[[-15.8 -34.8   8.4 -17.0]
 [ 23.8 -53.8  50.3  -7.4]
 [-42.5 -74.5  14.8 -16.5]
 [-48.7 -51.4  11.5 -19.8]
 [-19.4 -50.4  52.2 -13.9]]
->
[-15.8 -53.8  14.8 -19.8]

[[ -2.0   0.3   0.6]
 [  0.9   6.8 -66.1]
 [ -4.7   2.5   1.8]
 [  1.1   2.0  -1.1]]
->
[-2.0  6.8  1.8]

[[ 22.3  -5.4  -1.3 -12.2]
 [-78.2 -23.9 -31.7 -49.5]
 [-18.4 -48.2 -67.1 -39.7]
 [-46.6  26.0  39.1   2.3]]
->
[ 22.3 -23.9 -67.1   2.3]

[[-66.6  41.0]
 [ -0.6  23.3]
 [-28.3   6.1]
 [ 82.0 -52.1]
 [-24.8  -4.3]]
->
[-66.6  23.3]

[[ 10.8   8.2 -81.4  -6.4 -12.9]
 [ -9.0 -18.6 -29.7 -14.6   5.2]]
->
[ 10.8 -18.6]

[[-19.7  15.6]
 [ -2.8  21.9]
 [ 88.9  76.6]]
->
[-19.7  21.9]

[[ 10.4  24.4 -74.0   9.6]
 [-29.5  -0.9 -78.6  13.5]
 [-28.9 -19.4 -11.7   5.7]
 [  3.3  16.8  -8.0  11.0]]
->
[ 10.4  -0.9 -11.7  11.0]
---
[[ 20.4   8.9 -22.3]
 [ -9.9 -16.4 -65.9]
 [-36.7  12.1 -45.5]
 [  4.8  48.5 -18.1]
 [-23.9 -37.5   3.3]]
->
[[ 20.4   8.9]
 [ -9.9 -16.4]]

[[  8.8 -13.6  17.8]
 [  4.5 -72.4   7.2]
 [ 14.1 -16.1  24.0]]
->
[[  8.8 -13.6]
 [  4.5 -72.4]]

[[ 33.4  15.3 -39.5 -20.5]
 [ -2.2  20.2  18.2  27.1]
 [ 34.3   2.2   3.1 -64.1]
 [-14.1 -13.7  41.2  20.9]]
->
[[33.4 15.3]
 [-2.2 20.2]]

[[-36.7  40.4 -27.7  22.6 -41.0]
 [ -1.0  27.1  -1.2   9.2 -26.3]
 [ 54.3  75.3 -11.8 -66.7  16.8]]
->
[[-36.7  40.4]
 [ -1.0  27.1]]

[[-13.6  80.4 -40.8]
 [ 32.9  37.7 -84.8]]
->
[[-13.6  80.4]
 [ 32.9  37.7]]

[[-11.8 -56.4]
 [ 13.4 -85.9]
 [  2.3   0.9]]
->
[[-11.8 -56.4]
 [ 13.4 -85.9]]

[[ 27.7   7.8]
 [-35.8   0.0]
 [-88.3  47.1]
 [-35.5  -2.1]]
->
[[ 27.7   7.8]
 [-35.8   0.0]]

[[ 7.4 14.2 12.6  5.7]
 [15.2 37.7 20.3 19.8]
 [27.0  6.9 15.4 40.3]
 [63.2 60.5  2.3 38.2]]
->
[[ 7.4 14.2]
 [15.2 37.7]]
---
[[ 35.9  60.7]
 [-61.2 -57.6]
 [-12.2 -38.9]
 [ -4.1  35.2]
 [ 20.7  24.3]
 [ -5.0 -66.7]
 [-55.5 -55.9]
 [-43.4  -4.6]]
->
[[-61.2 -57.6]
 [-55.5 -55.9]
 [-43.4  -4.6]
 [-12.2 -38.9]
 [ -5.0 -66.7]
 [ -4.1  35.2]
 [ 20.7  24.3]
 [ 35.9  60.7]]

[[ -5.4   4.8  -4.8   2.3 -12.2  -3.7   4.2   2.7 -11.4]
 [ -2.0  43.0   3.3  62.6  -7.5 -18.8  53.2  -7.6 -14.2]
 [  3.3 -44.3  -2.0 -63.0   2.8  19.7 -54.3   7.2  16.6]
 [ -1.8 -25.8  -4.8 -40.3 -12.6  10.6 -32.7   7.0   3.5]
 [ -6.0 -36.3 -10.0 -58.7  -6.5  13.4 -46.7  11.5  -1.7]
 [ -1.4 -26.6  -4.4 -40.1  11.7  10.6 -33.0   6.1   4.1]]
->
[[ -6.0 -36.3 -10.0 -58.7  -6.5  13.4 -46.7  11.5  -1.7]
 [ -5.4   4.8  -4.8   2.3 -12.2  -3.7   4.2   2.7 -11.4]
 [ -2.0  43.0   3.3  62.6  -7.5 -18.8  53.2  -7.6 -14.2]
 [ -1.8 -25.8  -4.8 -40.3 -12.6  10.6 -32.7   7.0   3.5]
 [ -1.4 -26.6  -4.4 -40.1  11.7  10.6 -33.0   6.1   4.1]
 [  3.3 -44.3  -2.0 -63.0   2.8  19.7 -54.3   7.2  16.6]]

[[ 27.8   2.9  -3.9 -39.5]
 [-13.7 -41.2 -19.6  23.0]
 [-32.9  56.7 -19.9 -58.3]
 [ 39.4 -49.1 -31.1 -18.8]
 [-35.7  83.1 -54.8 -42.1]
 [-30.2  75.7 -49.9 -50.3]
 [ 21.0   1.4  58.9  36.8]
 [-38.0  50.8 -21.9 -59.6]]
->
[[-38.0  50.8 -21.9 -59.6]
 [-35.7  83.1 -54.8 -42.1]
 [-32.9  56.7 -19.9 -58.3]
 [-30.2  75.7 -49.9 -50.3]
 [-13.7 -41.2 -19.6  23.0]
 [ 21.0   1.4  58.9  36.8]
 [ 27.8   2.9  -3.9 -39.5]
 [ 39.4 -49.1 -31.1 -18.8]]

[[-70.7  59.0   5.0  20.9  58.1 -58.8  30.1  30.8  16.2   9.7]
 [ -4.0 -26.1 -22.9 -12.9  -0.3  14.5  -8.3 -13.7 -14.9 -10.8]
 [ -8.2 -12.0  -5.9  22.7   9.9   6.7   4.5  -1.0 -17.7  -6.1]
 [-32.4  29.8  26.5 -12.9  53.7 -50.5  34.6  22.5  21.1  17.5]
 [-69.2  63.6  27.1   9.7  45.0 -46.8  53.1   8.4   9.6  13.5]
 [ -5.4  -5.6  19.4  -5.1   5.3  -3.3  41.0   2.3   8.0  -8.7]
 [-16.4 -14.8  -8.1  19.9   7.3  -0.2   7.8  -3.3 -16.3  -5.6]]
->
[[-70.7  59.0   5.0  20.9  58.1 -58.8  30.1  30.8  16.2   9.7]
 [-69.2  63.6  27.1   9.7  45.0 -46.8  53.1   8.4   9.6  13.5]
 [-32.4  29.8  26.5 -12.9  53.7 -50.5  34.6  22.5  21.1  17.5]
 [-16.4 -14.8  -8.1  19.9   7.3  -0.2   7.8  -3.3 -16.3  -5.6]
 [ -8.2 -12.0  -5.9  22.7   9.9   6.7   4.5  -1.0 -17.7  -6.1]
 [ -5.4  -5.6  19.4  -5.1   5.3  -3.3  41.0   2.3   8.0  -8.7]
 [ -4.0 -26.1 -22.9 -12.9  -0.3  14.5  -8.3 -13.7 -14.9 -10.8]]

[[-21.5 -15.1   4.1   4.9  -6.2 -29.4  -7.0  10.0]
 [ 20.7  -2.2 -12.6 -11.9 -20.3  -6.4  -4.4 -18.2]
 [ -9.2  -9.4   1.0  -8.7  -7.5   0.4 -12.3  13.7]
 [ 49.4  85.2 -18.5  83.2  60.1  -5.7  53.7 -53.1]]
->
[[-21.5 -15.1   4.1   4.9  -6.2 -29.4  -7.0  10.0]
 [ -9.2  -9.4   1.0  -8.7  -7.5   0.4 -12.3  13.7]
 [ 20.7  -2.2 -12.6 -11.9 -20.3  -6.4  -4.4 -18.2]
 [ 49.4  85.2 -18.5  83.2  60.1  -5.7  53.7 -53.1]]

[[-23.9 -19.6 -18.9  39.0  44.1  40.9 -15.6]
 [ -4.3  42.8 -10.6  -9.3 -33.7 -36.3  40.8]
 [ 41.2 -12.4  45.4  33.2 -43.3 -49.5 -16.0]
 [-20.7 -13.4 -18.1  30.8 -27.1 -35.6  -8.8]
 [ 19.1   6.1  12.8 -31.1 -17.1 -12.0   3.7]
 [ 15.5 -66.1  17.0   4.2   4.5   7.7 -62.4]
 [-51.6  -4.4 -43.7  54.9  28.1  18.0   2.1]]
->
[[-51.6  -4.4 -43.7  54.9  28.1  18.0   2.1]
 [-23.9 -19.6 -18.9  39.0  44.1  40.9 -15.6]
 [-20.7 -13.4 -18.1  30.8 -27.1 -35.6  -8.8]
 [ -4.3  42.8 -10.6  -9.3 -33.7 -36.3  40.8]
 [ 15.5 -66.1  17.0   4.2   4.5   7.7 -62.4]
 [ 19.1   6.1  12.8 -31.1 -17.1 -12.0   3.7]
 [ 41.2 -12.4  45.4  33.2 -43.3 -49.5 -16.0]]

[[  9.0 -45.9 -23.8 -60.7  36.1]
 [ 11.6 -53.9  39.3  50.5 -35.8]
 [-66.8  55.5   0.7 -39.9 -28.0]
 [ 26.4  52.2  67.2  29.1  55.4]]
->
[[-66.8  55.5   0.7 -39.9 -28.0]
 [  9.0 -45.9 -23.8 -60.7  36.1]
 [ 11.6 -53.9  39.3  50.5 -35.8]
 [ 26.4  52.2  67.2  29.1  55.4]]
